Rotation paths and how fast each direction turns (deg/step)
Each turn is a multiple of 5 degrees from 10 to 175, or 0.
Each row of a path follows its step; steps can be skipped.

step 0: [  7   5   4   8  10   6 -29   6 -33  10  15   7 -22  -1   2 -15 -19  13
   1  -6 -11   2   9 -15   1  11  16 -24 -20   4  18  -8   1  26  29   3]
step 1: [ -8  13  14   5 -27  -1  12   4   7  -5  -2 -13  -4   4 -16  -5  19  24
  -9  -4   4  11  28  -4 -12 -10  -1  -3  28  24  -8   8 -28  -3   6 -36]
step 2: [  4   4  -7   9   7 -18  18 -24  -9 -12   0 -14  10  -6  25  28  -2  16
  -8  13  -7  -9 -14  12 -36  18  26  22  -7   3  18   5   2   6   3   8]
step 3: [-14  -9  24   4 -32  11  -5   3 -21  -2  14 -12 -19   8  -5   7  -6   4
  -2 -15 -14   2 -16  -2  31  -5  27  -6 -26  -9   2 -25  -6 -18  -3   1]
step 4: [  4  11  -1 -29   7  11   1 -17  -2   4  -6   1  26  -9  12   5  10   3
   3 -26  -5 -22  32 -11   0  -9   1 -20  -2  21  -6 -10 -26  26   7 -11]
step 5: [ 14  27  -2  28  -3   2 -17  17   5 -32  -2 -12  -5  -7  16  -2   7   1
 -30  15   8  13  -1  16 -15   5  -4  20  -9  15   1 -23 -22  11  -4  18]
step 6: [ 15 -43   6   8  -3  -4 -17  -9   3  -6   2 -19   3  25  -3  31  -5  10
  15  -9 -20   6  -6  -4  -8   7  12   4   0  -9 -31   4 -21 -16   0  -1]
step 7: [-12  25   2   4   5 -10   1 -12  -9  -1  31  14  -4  -6  36  10  27 -19
   6 -31 -10 -16   0   5  13  -6   0 -14   7   1  -9  -3   5 -13  18   8]
step 8: [ 22   7 -10  30  -4  19 -19   5  10  14 -12 -17  -1 -29   0  -4  -5  18
 -12   1   5   6  14 -25  -2 -18  16 -29  -7  17   1  -7   6   1  -2  25]
step 9: [  6 -22  -2   3 -11   1  27  14 -10  -5  13 -13   0  -7  -6  13  -6  -1
  -5 -10  -9  29  19  24 -11  21 -15  -2  30   2 -10  -1 -29  11  16   7]
Speeds:
[  8   7   3   1  -9   3  10  -2  -2   1  -2   9   3  -4   3   0 -14  -3
   5  -3   3   0  -8  -7   4   0  -5  -5  -7   6  -2   5  -6  -3   3   5]
85
[  3  11  -8   0  -4   0   2 -10   5   2   2  -4   6  -2   3  -7   4 -11
   3   0   1   7  -7   1   1   4   9   3   4   0  -8  -1   5   9   0  -9]
130
[ -3  -5  -1   0   1   9   3   1  -6   0  -3   3  -3  16   6  -6  -2  -3
   2 -10  -3   3  -3   0  -5   6   0  -7  -3 -12   0  -7   0  -3   7  -6]
110

step 0: [ 10 -15  -8 -20 -26  -3   4  -5   6 -18 -13 -36  -6 -16 -10 -18  -2   4
 -26  -4  -4   7 -23 -13 -24  15 -16   9 -13  -1 -12  -6 -26   2  21 -30]
step 1: [-11  19 -26 -13  12  11  -4  -5   4  11   9  -1  -1  33  -6 -23  -7  16
  39   6 -18 -12   9  21  -4 -21  -7  -7  15  25  -3  -7   7  10  23 -14]
step 2: [  4  -9 -22  11 -34   0 -24  17   9   0  -8 -13  12  13  10   8  21 -18
  -9   7 -23  19  -1  -1  33   7 -19 -29 -18 -14  -9  12  -9 -10 -13 -10]
step 3: [  3  -9 -17   0  10  -5  20 -16 -35  15 -23 -11   1  -4 -14  -2 -21   1
   6  -9 -11  14  21  -7   8 -12   7  -1  -1   0  -9  -7  49  29 -11  12]
step 4: [-12 -11  14  28  -7   6  -9   4  40 -18   6  -9  17 -16  15  16  15   8
   2   2  20   6   0 -16  11 -14  -4  14 -18 -14  -7 -23  14  20  15 -27]
step 5: [  7   4   4 -22  10   2  19 -19  -2   1 -29 -25  -4 -11  32  -2 -14  20
  10  -3 -40   3  -9 -13 -26  -9  10  -2  16 -11  -4   8 -24  10   4  -7]
step 6: [ 10   5   0  17   3  13  11  25  15 -22  14 -12  -2  39   0  -5 -26 -26
  14  -2  -9 -17  14  26  -1  -4 -27   2 -16 -14  16 -12  -5   6   7 -15]
step 7: [ 10  -7 -22 -28 -16  -5  19 -23  17  34  -4  17  25  14  -3  -6   9 -20
   1  -9  -9  14   4  -9  26 -20  10  -8   2 -26  -4   7 -16  -8 -18   8]
step 8: [ 17 -41   0   2  12 -14 -16  12  12  15 -16 -10   6   2   3  13 -21  -1
 -11  -1  17   8  20   6  -7  18 -13  -8  -1  11  34 -14  31  21   2   6]
step 9: [-13  16  10  17  -1   9  14  -9  32   7 -14   9  15 -16  21  21   4  -5
  18 -43  -8  -4 -26 -15  14  -4  21  11   7  17  -2  -5  14 -10   6  -3]
Speeds:
[14  5 -3 -3 -3 -5 -1  1  6  3 -1  5 10  2 -8  1 -5 -6  1  3  1  8  1  2
  0 -2 -7 -7  5 14 -4 -1 -4 -1  6  2]
60
[ -4  -1  -1   0   3   1  -1   0   5  -3  -8   7  -4  -2   3   3   6  -8
  -1   5   5  -1 -11  -5  16 -12  -1  -2   0  -1   0   2  -9  -5   3  -5]
145

step 0: [ -3   2   0  25  21  21 -20  17 -23  18  -6 -21   4 -29   8 -18  25 -19
  32   9  15  -1   1   6  18   1   3  -8  -9  -7  26  -8 -23 -17   4 -26]
step 1: [ -5 -14  19   1 -20 -22   9  -2 -32  17  21   9  -3 -14   6  15   1  11
 -29  33  18   6  18  20   6  27 -35   6  -2  15  -8  -3  18  -3 -12 -10]
step 2: [-18   8 -27  -9  -9 -13  -4   7  11 -16  -2  -2 -13 -11 -25  27   0 -23
   9 -26  -1 -35  -7  22 -27   6 -13 -11  30  24 -27  12   7   7   9  11]
step 3: [ -2  23 -33  11 -33  10   1   0   3 -11  12 -17  10  -1  35 -15  10   7
   2 -21  -7   7 -22  15   8  -4   6 -30 -17  -6  36   2 -22 -13 -13  18]
step 4: [ -3 -18  10   8  -1 -26  20  14   4  21  -5  25 -32 -23  17 -48  -5   3
   0  13  19  22 -17  -5 -11   2 -11  -3 -23  -9  -6  10  -6  -3  18 -14]
step 5: [-15  10  15  -9  36   3   7  39 -20   5  -4  13  22 -21  14   5   2  -5
   1 -13  18  -8  19   7 -22 -11  -6  20  31  28 -14 -24  -2 -14 -12  14]
step 6: [ -2  15  -9  15  -7  -1 -33 -27 -20  22 -12 -17 -12   1 -11  17   0   7
   8  -2  -3   3 -27  33  28  10 -15  -5  17  19  20 -32   3 -13  13  18]
step 7: [-23 -19  -4  23 -20  -3  11  10  -1   8   9   1 -20 -22  -5  28  34   6
  -5  -8 -27  -3 -13   4 -15  19 -10  -3 -22   0  14  31 -10   5   2 -35]
step 8: [-22   6   2 -14  -6 -25  10   7 -22 -16  19   1  11 -10  24 -21  -7 -31
   4 -14  23 -39  32  12  -8   7   7 -21 -26 -10  -9   4   2  -8   6   8]
step 9: [ 14  25 -26 -15 -13  -2 -19   8   8   1  19   1  -3 -18 -14 -29  -5   0
   8  18  41  21 -18   4   7  -6 -31  -5  23  22  -2   4 -15 -10 -19  17]
Speeds:
[  2  -6   8   2  -5   3   2  -2   7   3   6  -2  -2 -14   2  -1   0  -2
  -5  10 -10   4  -6   4  -7  -1  -3   7  -9  -1  -1  -3  10   5  -2   0]
120
[ -8  -2   6   1  -1   0  -1 -11  -6   0   7  -8   1  -8  -5  10   2   1
   1   4   2 -12   3  -4   6  11   3   4   5   1   6   4  -1   0   2  -7]
60
[  1  -1  -2   3   7  -2  -5   2  -9  13  -2  10   5   3  -6  11   7  -7
  -1  -1   0   0  -5   1   1  -4   2   8  -6  -3   4 -11   4  -2   1  -6]
60
[  1   1  10 -11   3  -5   4   5  -4 -10  -2   5   2  -1   0   6   0   1
   1  -4  13   1   1   2  -6   3   2   2  -8   7   2   3  10   8   6   2]
110
[  6  -3  -2  -3 -13   9  -5   9   6   9 -10  -4  -3  -1   6   3   3   8
   4   2   4   0   2  -2   5   1   5  -3  -3   3   9   1   1   1   7  -7]
110
[  7   5   0   4   8   4  -4   5   6  -4   1  -1  -7 -10 -12   2   3  -5
   2  -1   3   3  -6  -1  -6  -7   1  -1   4   4  -2  11  -4  -1   1 -12]
155
[ -8 -11   3  -4  -2  -4  -3   3   1  11   1  -2   1   5 -10   1  -9   0
   0   0   3   6 -11  -9   0   2  -4  -6  -2   5  -1   9   3  -4  -3   4]
140

step 0: [ 32   9  -6 -16 -17  21  -1  22  -1   8 -28 -13 -15  -7  -4 -11 -20  11
   8  21   0  20   2 -11  -5  18 -13   4  16  -9 -34   4   9  -4   8  10]
step 1: [ 19 -20   2 -20   5  16   6  -1  13   7   1  -6  12 -32  -7   4 -26  -4
  13 -18  -6   2  10   4 -21  18  29  12 -10 -10 -30   2  15 -15  -8  18]
step 2: [ 18  -6  10   0 -17  12 -10  -7 -27  -8  -6   4  -1  -8 -12  24   5  18
  21  -4 -16  -2  22 -17  22   8  44  -8  -2 -13  -3  -7  14  -3   2  19]
step 3: [-18   0 -24   2 -21  -4  12  -4  -1   1 -18  -4  -6  11   5  14 -20  13
  14   7 -17  14  17  21  17  11  23  11 -14   2  11  -9  32 -24  18  -6]
step 4: [-17  -3  -1   7 -15   3 -17 -12  12  17  -3  25  -9 -15   4  -3 -35   4
 -22  -9   2  -6  21  14   0   3  21 -10  20 -14  22  -4  10   1  34   5]
step 5: [-12  13 -18 -13 -12  18 -31   5 -27 -13  -9  26   5  14 -20  -8 -24  -2
 -26   5  15   4  -5  19   8   0   5 -13   5  11  -7  12  20   2   5  22]
step 6: [ -3  -9   0  -1   5   5 -15 -15 -14  18 -12   9   2   7   8 -25 -17  12
 -12  16 -24  16 -27  13  -5   1  -4   5  16  -8 -45   0  19  -9  13  10]
step 7: [  1 -14  -9  -6   9  16 -13  -1 -10  14 -43  15  -1   3   9   5  -6   0
   2  -8   5   9   7  -1 -26  21  15   7   8 -20 -28   4 -28  -1  -9  21]
step 8: [  6  -8  17   8   8   7 -18   6 -16  -4 -13 -17  18  -2  21   8 -10  11
  21  11  10  -5  -5  17 -10  17  43 -14  -7  -6  -4   9  19 -12 -28  14]
step 9: [ 16  -8  -5   1 -30  15  -6   6 -18  12 -36 -26  -3 -23  21   0   6   5
   2  22  -3   7   0  -1   6  -9  26   5   3  -4  16 -21   7 -17  14   1]
Speeds:
[ -7  -6   2  -5   0  -2  -4   6   3 -10   4   4   3   1  -3   5   1   9
   0  11   4  -9   1  -5  -4  -7   3  -8  -7  -5   1   7  -1   3   0  11]
120
[  3  -4  -2  -8   5   3   6   2  -4   1   2  -9   5   5   3  -1  -6   4
   3  -3  -2   0  -1 -11  -2   7   6 -12  -2  -3  -7  -6 -10  -7  -4  -5]
55
[ 10   2   5   6  -5   4  -3  -6  -1   6  -5   1  -2   0   1   1   8   6
  -3   1   0  -7   3 -12   1  -2   1  -3   9  -3   2  -3  -8   8  14   2]
155
[ -2   4   1   4   1   0   0   1  -3   5   3   5   1   5   7   3   7   2
 -11   4  12   6  -9   3 -10   7  -6  -2   4  -7  -8  -6   1   0  -5   5]
45
[ -7   1  -2   0  -2   8  -3   0   0   5   4 -12  -8  -3   5  11  10   3
  -1  -4  -1  -2   9   5  -2  -5   7  -2  -7   0   0  -9   6   3  -2  -4]
55

step 0: [  5  12 -26   5  29   1 -16  10 -20  -3   3   1  20  17   3 -17  15  18
  -3   1 -14   4 -13  15 -17   4 -23  -6  -3 -27 -16 -16  12  30  -3 -26]
step 1: [ -3 -12  11 -23  -3 -16   3  24  18   3   7   5   1 -17  15  17 -16  32
   7  21  33  -5  25  -6  37  -9   4   6   3   1 -13  15  -6  -3  -5 -19]
step 2: [  6  -6 -15   3  16 -10   0  -8 -19  11   5  -5  22  17   5   7  -1 -14
  13 -31   6   3   5  34  -6  24 -17 -12   3  43  20 -16  20 -15   8   9]
step 3: [-25  20  20 -24  -3 -23  -6   0  11  -6 -10 -11 -19  14   1  28 -17   1
  19   3 -25 -23 -16  14  -1 -13  -6   8  12 -29  -8  -4 -18  21  15  -6]
step 4: [-19 -26 -20  10   6 -16   6  11  -5   7 -21  19  18 -15   3 -39  14  19
 -14  -5   7  -9   6   9 -12   8   1   0   7   6 -32   0  28   7  20 -18]
step 5: [ 27  26  -3 -23  15 -13  -3   7 -15 -20  18  13  18 -10  12  31 -21  29
  -6  -9  14  12  -3  11  22   5  10   6  -1  -8  19   5  -2  21 -14   2]
step 6: [ -8 -31 -15  -3  22  -2 -23   3  -5  13   9 -23  -2  30   5  -3   7 -10
  36  -1   9 -15  23   3  18 -20 -27 -13   6   8  -7  -3  13  -4  11  -5]
step 7: [-21  20  23  -6  -4 -17  24  19   7   0 -14  15  17  -7   5  17 -20 -10
  14  -6  17 -11 -12  29 -14  31  -6  12  -3   9 -17 -13 -29  -9  12  -8]
step 8: [ 14   0 -14  -6   7 -23  -9  -9  -5   7 -12  -5  -4   0   1 -11  -7  24
 -15  -6 -47  -5   0  11  -5   9 -16 -12  22  -1   1  15  43  15   4 -26]
step 9: [-32  -5 -19 -19   5 -24   2  -3   7   0  17  22   9   1  12  23  18  28
   7   5  37  12   1   6   9 -23  17  10  -9 -17  -5 -10  -3  21   3  10]
Speeds:
[  1   0  10   5   0 -13   2  -4  -4  -2  -1  -5  -8   5  10   2   3 -10
  -4   2   2  -6  -1  -6  -1   7  -9  -1   7   6  -2  -5  -4   0   2   6]
85
[  6   5  -2  -4  13  -4  -5  -9   1   0   3   3  -9   5  -4  -2   3   4
   4   6 -13   6  -1  -2   4  -5  -3  -3  -5   2   4  -5  -8   6   4  -3]
130
[ -6   1 -10   6  -7  -2 -11   4   7  -3   7 -11   0  10   5   5   2   6
   5  -4  -5   0  -3  -6  -4   0  -2   1  -1  -5  -1   2  -1   7  -4   7]
125

step 0: [ -7  -9  10  22   5  10  14 -11  24  15  -5  15 -11  10   7 -29  32  13
   3  -2 -14 -13 -16   9  18 -10  -4 -15  -5 -12   2 -28 -34   1   8   4]
step 1: [ 10   5  16  -9  10   2  10 -17   6  16   4  11  -9  21 -47  -7  14  19
 -19   0 -22   0  12  -4  -4  -8  15 -14   0 -24   7   5   0 -16  22  12]
step 2: [  9  21 -12 -17  -1  11   6  -4   3   0  14   5 -15  18 -15   9  18 -28
   8   5  16 -15 -15 -21  12 -16  24  29  10 -29   8   3   2 -13  14 -12]
step 3: [ 11  22 -16  24  -4   8   3  -4 -12 -10  -6   4   0   4   5  16 -12   6
  16  10  17   7 -27  21 -33   2  19  14   8 -34  10 -10 -17   7  13   9]
step 4: [ -8  -4   8 -12 -18 -14   6  -4  -7 -10  -2  15  17 -18  -3   2 -18   6
  25   8  28  27   9   2 -12  -2  33 -17  12 -11  27  19   2  -8 -16  20]
step 5: [ -2  -7  -7 -26  -4   3  12  12 -25   8 -10  11   7  -3  20   0 -11 -15
  22  18  17  16 -21   5  29  -6   0 -24  22  17  -9  12 -19   1  13 -11]
step 6: [ 17  13 -14 -41   3   2  -3  20  -9  11  -9  12   0  -1  17  13 -12  27
  -6   3 -22  21  -3  -2 -17  22 -22  -6  12  21  -1 -17 -15  -3  -4  10]
step 7: [ -7  -6  -3 -25 -16   1  11  16  -5 -13  15   5 -14   3  20  -9   3 -13
 -21 -30  -7 -15  13 -23 -13  19 -17 -11   4   2  14  15 -17  -7 -31   1]
step 8: [ 11  14  20   8  -3   2  -1  12 -23 -17 -13 -20  -5  12   6  -4   4 -41
 -20 -19 -10  14   6   0  -6  -3 -35 -13  -9 -12 -14   6 -11  26   4  -1]
step 9: [  0  15   4   9 -14 -30 -33  -2   4   2   4 -19  12  -6 -16 -10  -3 -14
  14 -26   3  13  12 -26  -6  -2 -24   2  -5  -3 -10 -34  13   0  -2  18]
Speeds:
[  2  -3   0  -5  -8  -9   2 -13   3  -3   1  -9   4   5   4   3   0 -10
  -6  -4  -6   1  -3   4  -7  -8  -2   5   1 -10   0  -2   3  -8   5  -1]
55
[  8  -5  -5   3   4  -6  -2   3  -3  -2   5  -6   0   0   6  -7  -2   1
   0   9   4   8 -11   6  -1   2   7   1   6   7  11   5  10  -3  -1  -1]
45
[  1   5  -2  -8  -3   9  -2   0   3  -6  -3  -1   1   1   1  -3   0 -10
   7   3  -8   4  -4  -2   5   5   5   2   1   4  -3 -11   8  13   9  -3]
115
[ -5  -3  -1   2   6  -4   9   6  -6   8  -7  -2   1  12  -3   4   4  -5
   1   2   4   9  -1 -12  -4  -8   1   0   0   3  -7   5   8   3   0  -4]
110
[  4  -2   3  -2  -1  -7  -8  12  -1  -3  -1  -5   5   2   3  -6   6   0
   1 -11  -5   3   2   1  -5   5   2  -5 -10   6  -4  -2  -6  -3  -2 -15]
35
[  2  -1  -6  -8   1  -6  11   2   7  10  -8  -3  -5  -1   3  -1   8   3
  -2   1 -12  -5   2   3   6   7   3  -1   5   6   0   4  -4  -4   4   5]
65
